In the data rows, 128 means zero.
Here are some points:
[ 47 193 224 161  61  62  96 136 151  88  85 125]
[194  94 103 122 135 135 129 108 124 153 175 115]
[207  74 127 138  82  95 107  70 114 180 151 156]
[169 124 157 144  97  95  97  62 113 173 152 123]
[ 92 168 159 156  90  87  95 120 134  88 118 117]
[ 17 208 177 155 106 112 107 164 155  38  62 114]
[161 127 123 116 124 109 123 121 123 135 130 130]
[124  91  34  76 255 255 200 230 146 110 121 134]
[209  66  25  75 235 239 196 173 127 143 159 125]
[ 78 140 114 135 161 145 148 146 117 117 123 123]
[146 123  92  99 173 155 157 160 136 123 127 130]
[155 124 111 124 116 128 150 131 124 140 130 130]
[185 101 164 128  82  86  95  70 112 161 163 126]
[129 108 122 141 123 121 131 108 110 146 151 126]
[ 75 161 173 149  84  94  99 125 138 108 110 119]
[232  34 123 122 108 106 108  60 108 192 180 123]
[100 170 151 136 111  85 111 118 126  98  94 126]
[149 130 181 161  59  69  81  80 126 114 122 121]
[ 80 176 200 162  62  57  79 128 136 103  94 132]
[  0 242 137 131 178 179 168 225 153  45  54 121]
[144 110  92  98 173 182 142 149 125 130 135 132]
[124 136 132 137 122 122 114 129 141  96 113 121]
[192  66 102 112 142 144 138 111 129 177 172 126]
[237  27  88 112 144 146 139  85 115 209 186 146]
[ 80 155  95 103 191 188 165 219 147  94 101 133]
[144 110 120 137 119 122 121 106 119 143 119 151]
[ 69 142  66 104 219 217 188 205 135  96  90 141]
[113 123 108 128 141 141 146 146 128 126 110 151]
[204 103 167 152  58  62  81  31 105 195 174 123]
[109 164 182 171  49  57  75  90 129 102 127 114]
[ 80 173 159 158  93  91 100 126 133  80 110 114]
[160 102 101 122 131 141 138 112 118 147 131 148]
[109 143 179 152  67  85  88 102 122 131 120 134]
Here are 10 more points, each followed by its number:
[129 143 160 138  95  89 103 102 114 130 128 133] 0
[172 107 163 117  82  97  90  80 127 139 155 123] 1
[147 120 142 142 113  82 127  91 120 151 140 128] 2
[ 61 192 159 143 128 118 112 128 126 112 104 116] 3
[104 144 158 120  99 120 110 113 136 101 124 123] 4
[156 151 130 125 128 132 141 128 122 149 138 141] 5
[221  31  55  88 218 197 179 148 139 180 174 124] 6
[137 140 130 140  90 107 125 100 120 128 117 130] 7
[ 95 136  37  73 255 251 211 213 124 106 130 128] 8
[ 62 173 107  97 175 184 144 166 133 101 109 123] 9
Which of these numbered points is nearest to each point below, ignoring the 2 directions in which the first points spread most? Its number follows each.
[  0 191 153 145 150 142 132 208 169  48  61 110] > 6
[141 125 134 148 115  77 133 104 125 145 131 130] > 2
[255  42  74 111 156 131 170  80 109 210 194 132] > 2
[197 101 152 153  47  65  99  45 109 173 145 136] > 7
[187  81  91 118 163 132 165 110 125 177 162 126] > 2
[222  62  88 117 152 124 159  85 118 194 174 132] > 2
[154 116 116 117 140 134 138 121 115 146 144 136] > 0
[ 58 184 116 125 177 166 147 159 130 107 108 116] > 3
[ 88 143 104  90 178 202 157 176 143  90 129 123] > 4
[114 107  12  58 255 255 233 215 132 140 139 124] > 8
[110 132 117  93 163 176 147 155 141  97 130 120] > 4
Here are 10 other points, each followed by its number:
[128 144 166 142  84  85 104 136 127 127 117 140] 0
[ 58 179 132 127 152 156 145 169 130  90 100 131] 1
[ 76 180 169 150  95  86  98 137 142  90  92 123] 2
[ 54 173 141 148 139 113 154 146 142  87  92 122] 3
[182  81  75 112 162 178 157 127 115 160 146 149] 4
[ 67 193 202 147  56  70  65  92 123  97  96 122] 5
[167 110  90  93 174 183 144 128 122 154 148 129] 6
[ 67 143 144 139 143 121 119 172 152  91  95 120] 7
[199  91  96 106 164 155 151 151 120 168 154 141] 8
[185  99 114 109 135 142 135 103 104 159 158 138] 9
The same question for these:
[129 132 156 150  99  72 127  87 126 141 130 126] > 3
[136 132  74  80 188 204 174 165 127 117 132 129] > 9
[ 63 141 188 161  92  88  90 111 148  85 121 116] > 7
[230  78 140 120  84  94  83  42 103 199 182 131] > 6
[126 156 178 151  62  56  84  92 130 115 116 130] > 2
[138 120 130 137 135 104 140 110 128 147 135 123] > 3
[207  72  87 116 159 125 166  98 116 179 165 127] > 3
[117 127 142 149  89 101 116 112 122 128 107 148] > 4
[211 100 159 145  76  78  81  35 103 198 165 123] > 6
[ 97 161 181 144  76  82 102 142 137 116 108 137] > 0
[ 78 157 110 124 173 140 167 153 131 108 118 114] > 3
